In the data rows, 128 means zero.
Some points:
[113 160 107  91  88 143 115 101  48 189  93 171 132 108 161 192  85 132
 161 108 152 191 120  96 142 171 160 103  96 113 128 128  87 122 121 118
 103 127  77 128 148 104  99 111 100 132 158 168 139 156 111  77  70]
[ 70 164 150  56 135  79 160 138 165  84 144 131 177 123 109 117 155 119
 163  90  82 119 158 199 116 150 149 146  91 127  98 137 131  97 138  37
 123 110 114 165 110 120 142 115 145 160  98 181 132 117 155 109 136]
[ 80 127 171 129  53 156 118 129 181 117  90 116  86 132  93 160 111 126
 110  79 124 109 172  93 135 104  80 156  97 163 133 140 143 132  86 138
 148 125 135  46 161 121 127 123  84 143 111 155 154 196 176 162 139]
[126 151 119 132 147 122 130 143 191 169 173 111 169 117 135 126  75 171
  81 102 182 161  94 123 155 112 130 160 158 176 102 176  79 138 124  86
 109 131 106  99 155 129 115 110  89 187 106  68  91  79  99 116 110]
[112 161 139 158 124 133 127 105 111  85 126  96 144 153 128 197 124  95
  76 172 123  90 157 115 132 140  80 125 160 149  41 166 129 172 118 129
  82 128 147 146  94  65 130 119 130 106 195 136 163 159 125  67 137]
[110 135 141 148 121 152 101 134 115 125 113 148 104 136  83 123 187 125
 180 146 136 183 114  74 130 143 135 119 108  86  71 167 126  90 154 101
 142 162 173 122 121  86  61 129 132  97  55  39  88 172  98 110 141]
[139 132 131 111 117  85 121 142 107 110 135 140  90 179  90 138  65 114
 184 137 110 120 169 129 126 112 158 180 162  78 106 149 120 146 136 184
  58 102 148  71 182 114 176 151 110  73  91 145  92  90 145 123  95]
[191 104 132 128 118 117 131 124  95 129 199 161 169 171 144  86 127 121
 117  76  78 146 117  82 105 191 170 117  93 169 125 155 160 136  89 139
 152 140 165 117 106 116 132 134  63 104 167 149 125 118 115 181 182]
[142 128 153  86 169 117 102  98  69 153 102 127 112 145 142 113 118 163
 116 160 144 108 139 118 129 155 139 219 193 156 126 149 102  99 123 102
 195 113 121 117  77 171 170  86 172 141 108 144 102 203 115 146 146]
[111  92 132 106 169 143  68 163 131 113 123 164  85 124 140  73  83 114
 121 150 100 148 146 167 126  97 161  78  98 130  98  86  68 164  98 126
 135 191  85 126 101 129 160  66 128 138 140  86 137 131 118 136 145]
[144 183  88 127 102 179 129 119 128 106 147 111  98 133 132  75 116 141
 103 173 147 195 158 145 123 191  76 101 132 129 161 106 144 154 175  89
 109  74 103  70 112 127 145 122 150 104  81 127 183  88  79 148 167]
[191 207 118 149 148 126 134 128 144 109 102  96 124 136 211  90 130 152
 191 117 123 126 134 114 135  90 168 114  89 209  89 128 180 174 152 168
 149 152 113 131 120 122 116 200 157 146 132 131 129 147 177 144 116]
[120 142 148 163 206 107 187 147 146  86 131 186 112  61 103  93 154 141
 121 121 143 108 113 115 159 161 123 132 180 141 135  54  69 134 137 122
 138 115  93 111 162 101 104 147 112  76 149 163 129 167 107 168 104]
[209  91 168 162 120 111 143 130 119  70 104 169 154 149 104 206 113 110
  99 159  97 121 124 169 181 125 121  90 113 169 162 145 147 112 165 121
 122 163  99  80 107 178 105 109 116 106  85 135 100 115 148  85 108]
[172 106  87 102 135 110  83 122 124 119 133 154 125  99  83 126 201 179
 134  69 157 146 141 162 104 108 118  97 137 177 159 167 132 237  90 185
 148  89 192 148 106  98 125 140 163 144 108 154 115 130 140  91  97]
[120 142 118  92 126 107 127  94 197 149 134 170  99 139 168  89  94 119
 135 142 134 135  90 182 106 119 111 152 159 145 143 109 154  82  97 121
 147 156 174 112 148 136  67 117 162  57 150 119 173 124 107  41 130]
[120 116  97 105 173 175 130 171 117 142 152 128 143 111 152 132 129 145
 161 148 132  65 151  97 163 130 128 124 145 126 187 150 198 138  94 155
  90 120  85 160 140 110 103 117  88 124  97 122 104 134 162  84 245]
[116 105 110  97 104 164 120  85  93 135 188 144  87 123 130 171 150  83
 183 157 149  72  86 144 135  68 124 102 127 169  99  91 100 126 203 120
 128 127 163  95 145 114 103 101  95 175 114 165 131 130  92 155 148]
[173 119 135  61 144 178 114 173 157 167 132 166 185 112 107 118 147 182
 109 162 103 141 131  91 111 136  90 136 107 117  87 152 104 128 211 187
 131 132 149 148 123 148 109 191 155 138 189 151 150 114 204 142 136]
[ 92 127 122 130 167 178 176 160 121 160  85 132 128 184 134 121 141 148
  98  98 158 125 131 151 144 106  93 174  74 117 137  63 143 110 138 157
 148 138 128 101  69  89 148 157 122 141 133 146  84  89  45  90 115]
[146 115 118 131 149 185 183 108 110 123 152  80 127  84  96 154 121  86
 123 114 157 175 134 191 113  77 188 196 140  96 108 115 119 122 110 120
 190  98 105 152  82 143 117 137  79  79 130 106 169 124 186 130 134]
[ 95 118  89 187  70 117  79 164  97 120  77 158 189 132 130 167  87 107
 134 137  90  88 137 124  59  97 107 143 152 161 156 100  69 131 122  85
 146 105 126 145 133 112 122 200 126 102 118 102 105 111 134 150 168]
[186 107 101 139 111 145  48 150 162  67 105 106 178 149 160  94 155 132
 119 135 157 103  68 111 173 114 155 190  85  74 161 149 126 137 120 114
  98 130 135 163 151  90  98 110 135 127 137 194 162 142 120 156 118]
[182 123 132 103 102 123 200 118 167 116  80  72 115 145 119 122 127 179
 146 167  73 159 128 129 101 104 135 106 161 102 149  96 117 135 104 110
 156  82 124 128 153  96 109  66 119 168 202 114  60 138  92 126 145]
[123 112 141 153  76  86 231 157 131 148 189 133 140 157 107 135  88 169
 120 135 173  97 113 121  94 111 161 114 116  71 139 117 119 171 133 120
 143 159 111 165 106 118 161 115 207 136 100 116 156 197 126 128 136]
[117 105  74 101 122 178 150 112 151  66 143  98  78 102  87 108  86 108
 143  79 123 109 124 125 117 179 131 133 156 121 140 145 111  80 106 122
  78 175 112 134  68 168 105 180 174 166 168 117  83 147 109 130 103]
[134 108 122 110 174 117 156 116  60 141 161  74 140 124 138 117 130 141
 131 147 113 130 103 183 159 136  55 117  71 122 112 141 107 106  48 129
 118 122 105  77 206 137 113 163 186 127 130  84 146 143 110 154 121]
[ 73  77 144 155 173 134 157 109 135  87 145  84 122 162 193 151 104 158
  99 101 106 157 169 138 108 170 158 143 122 119 124  83  96 147 161 144
 119 101 198 193 152 191  73 105 135 140  92 140 126 132 140 137 117]
[112  97 151 118 105 167 105 140 126 100 141 130 105  92 166 197 147 175
 111 114 106 118 147  82 122  92 158  87 179 114  89 137 192  77 115 105
 171 139 102 124 173 108 168 139 177  91 102 139 130  50  79 151  98]
[110 135  81  77 150  87 116 188 138 149  98 120 121 151 128 171 136  68
  88  84 139  99 115 107 147 113 162  86 115 133 146 144 188 123 171 123
 114  67 139 105 123 147 125 103 122  82 162  66 124 159 127 167 100]
[ 98 110 170 151 113  82 111 105 143 119 136 137 132 123 132 170 144  73
 156 143 210 154 173  90 141 134 165 121 104 139 150 134 101 114 121 133
 139 123 125  85 140 126 138 117 208 119 189 144 103  57 139 131 191]
[159 171 110 194 109 144 123 190 115 185 110  93 104 131 108 108 184 166
 124  69 103 110 103 140 102 106 142 117 118 158 114 170  96  91 125 162
  89 141 132 137 123 185 138  82 132  93 142 187 166 114 138 113 170]
[134 136  68 162 142 106 104  70 164 194 141 177 110 137 144 155 119 124
 111 145 108 131  69 101 158 155 100 106 127  91  71  61 147 102  69 119
 102  91 121 116  78 100 128 111 138 148  68 135  96 105 192 155 121]
[141 104 180 125 113 160 122 122 129 122 143 128 134 108 130  97 187 146
 133 162 151  79 110 106  59 165 158 151  90 150 137  66 128 123 104 101
  73  75 101 103 126 154 178 125 105 149 138  42 150 122 131  64  68]
[ 94  61 145 173 137 100 111 113 168 150 123 143 127 108 131 145 130 144
 150 186 115 194 134 149 115  80 108 115 128 160 153 177 182 109 147 132
  48 107 108 145  87 120 162 150 102 104 155 156 136 183 111 187 110]
[ 76 138 193 106  86 138 106  90 104 146 141  88 193 122 162  63 133 144
 124  75 113 129  90 171 167 113 111  96 190  86 149  93 115 144 165 150
 105 142 115  84 100 119 121 123 129  94 129  99 100 141 140 133 131]
[105 114  99 113 125  44 114  65 114  88  64 131 127  84  97 159 121 165
 133 111 150 121  99 103 130 123 101 146  96  89  85 113 169 169 165 141
 129 175 119 138 144 197 164 136  79 125 136 109 144 100  90 128 194]
[177 100 152 109  78  57 129 153 127 165 132 115  65 150 158 111 182  96
 101 103 138 134 203 166 169 154 107 153 178 110 116 103 106 105 141 126
 140 141  88 190 126 115 112 176 101 173 117  94 155 129 115 124 131]
[109 134 116 170 161  96 122  63 100 177 126 124 149  98  88 131 126 102
 119 127  66  85 193  73 107  95 121 155 128 113 183 134 153 137 178 119
 129 162 113  94 139 104  74  87 161 156 137 113 165  83 123 138  91]
[131 158  97 123 105 162 118 170 136 154 129 103 171 118  66 131 165  81
 118 150  84 175 101 129 151 176 160 163 149 209 136  93 165 189 105 181
 131 200 166 178 181 135 172 125 161 132 119 148 125 136 139 147 108]
[111 188  98 167 129 149 118 159 103 108 133 189 146 188 148 145 173 145
 143 152 160 123 142 167 133 121 117 117 181  70 155 155 165 125  98 116
 127 163 173 110 144 191 138 122  91 178 194 112 150 117 160 172 112]
[168 135 160 152 145 163 158 109 184 162 100 150 139  47 174 122  99  59
 115 108  95  99 151 158 145 144 143 105 120  53 144 165  96 142 123 127
 151 103 185 139 141 141 194 156 130 159 102 118 140 159  80 113 140]
[139 145 173 132 175  90 107 158 113 122 130  57  81 102 127 142  81 141
 121 132 159 124 104 181  72 177 114 107 108 117 181 116 132  72 161 109
 154 172 176 157 132  49 165 128  94 154 121 134 125 115 187 131 114]
[ 78 165 165  96 101 108 173  98  99 116 102 130 109 115  95  64 101 125
  49 199 140 100 130 133 144 104 184  86 106 141 144 166 113  91  95 162
 139 107 145 200 109 141 103 160 107 152  85 146 128 101 133 150 103]
[108 166 119 160 140 141  77  72 177 135 172 119 118 200  98 144 140 108
 165 132 129 127 102 101 118 139  87 100  92 104 145 144  98 107 144 158
 194  98  47 182 160 162 132 127 104  97 119 115  98 126  98 106 105]
[129  74 125 149 128 129 153 183  80 113 111 126 146 124 157  41 117  67
 168 115 155 163 101  47 128  98  44 113 159 134 115 155 163 148 112  95
 145 115 145 152 126 160 141 102 111 145 130 176 127 100 172  90  92]
These points spread out most along one direction. Take the direction at right angles to it along which they spread out most. Go by this last direction. How far along it is each point below, from 0 to 99? The average is 50, and the first point in the table lies past the average. One standard deviation of the points above along it is 16.
[191 207 118 149 148 126 134 128 144 109 102  96 124 136 211  90 130 152
 191 117 123 126 134 114 135  90 168 114  89 209  89 128 180 174 152 168
 149 152 113 131 120 122 116 200 157 146 132 131 129 147 177 144 116] 35
[168 135 160 152 145 163 158 109 184 162 100 150 139  47 174 122  99  59
 115 108  95  99 151 158 145 144 143 105 120  53 144 165  96 142 123 127
 151 103 185 139 141 141 194 156 130 159 102 118 140 159  80 113 140] 32
[177 100 152 109  78  57 129 153 127 165 132 115  65 150 158 111 182  96
 101 103 138 134 203 166 169 154 107 153 178 110 116 103 106 105 141 126
 140 141  88 190 126 115 112 176 101 173 117  94 155 129 115 124 131] 32
[ 78 165 165  96 101 108 173  98  99 116 102 130 109 115  95  64 101 125
  49 199 140 100 130 133 144 104 184  86 106 141 144 166 113  91  95 162
 139 107 145 200 109 141 103 160 107 152  85 146 128 101 133 150 103] 28
[116 105 110  97 104 164 120  85  93 135 188 144  87 123 130 171 150  83
 183 157 149  72  86 144 135  68 124 102 127 169  99  91 100 126 203 120
 128 127 163  95 145 114 103 101  95 175 114 165 131 130  92 155 148] 72
[111 188  98 167 129 149 118 159 103 108 133 189 146 188 148 145 173 145
 143 152 160 123 142 167 133 121 117 117 181  70 155 155 165 125  98 116
 127 163 173 110 144 191 138 122  91 178 194 112 150 117 160 172 112] 56
[146 115 118 131 149 185 183 108 110 123 152  80 127  84  96 154 121  86
 123 114 157 175 134 191 113  77 188 196 140  96 108 115 119 122 110 120
 190  98 105 152  82 143 117 137  79  79 130 106 169 124 186 130 134] 28
[172 106  87 102 135 110  83 122 124 119 133 154 125  99  83 126 201 179
 134  69 157 146 141 162 104 108 118  97 137 177 159 167 132 237  90 185
 148  89 192 148 106  98 125 140 163 144 108 154 115 130 140  91  97] 34
[139 145 173 132 175  90 107 158 113 122 130  57  81 102 127 142  81 141
 121 132 159 124 104 181  72 177 114 107 108 117 181 116 132  72 161 109
 154 172 176 157 132  49 165 128  94 154 121 134 125 115 187 131 114] 29
[113 160 107  91  88 143 115 101  48 189  93 171 132 108 161 192  85 132
 161 108 152 191 120  96 142 171 160 103  96 113 128 128  87 122 121 118
 103 127  77 128 148 104  99 111 100 132 158 168 139 156 111  77  70] 70
[108 166 119 160 140 141  77  72 177 135 172 119 118 200  98 144 140 108
 165 132 129 127 102 101 118 139  87 100  92 104 145 144  98 107 144 158
 194  98  47 182 160 162 132 127 104  97 119 115  98 126  98 106 105] 69
[ 92 127 122 130 167 178 176 160 121 160  85 132 128 184 134 121 141 148
  98  98 158 125 131 151 144 106  93 174  74 117 137  63 143 110 138 157
 148 138 128 101  69  89 148 157 122 141 133 146  84  89  45  90 115] 45
[131 158  97 123 105 162 118 170 136 154 129 103 171 118  66 131 165  81
 118 150  84 175 101 129 151 176 160 163 149 209 136  93 165 189 105 181
 131 200 166 178 181 135 172 125 161 132 119 148 125 136 139 147 108] 33
[139 132 131 111 117  85 121 142 107 110 135 140  90 179  90 138  65 114
 184 137 110 120 169 129 126 112 158 180 162  78 106 149 120 146 136 184
  58 102 148  71 182 114 176 151 110  73  91 145  92  90 145 123  95] 71
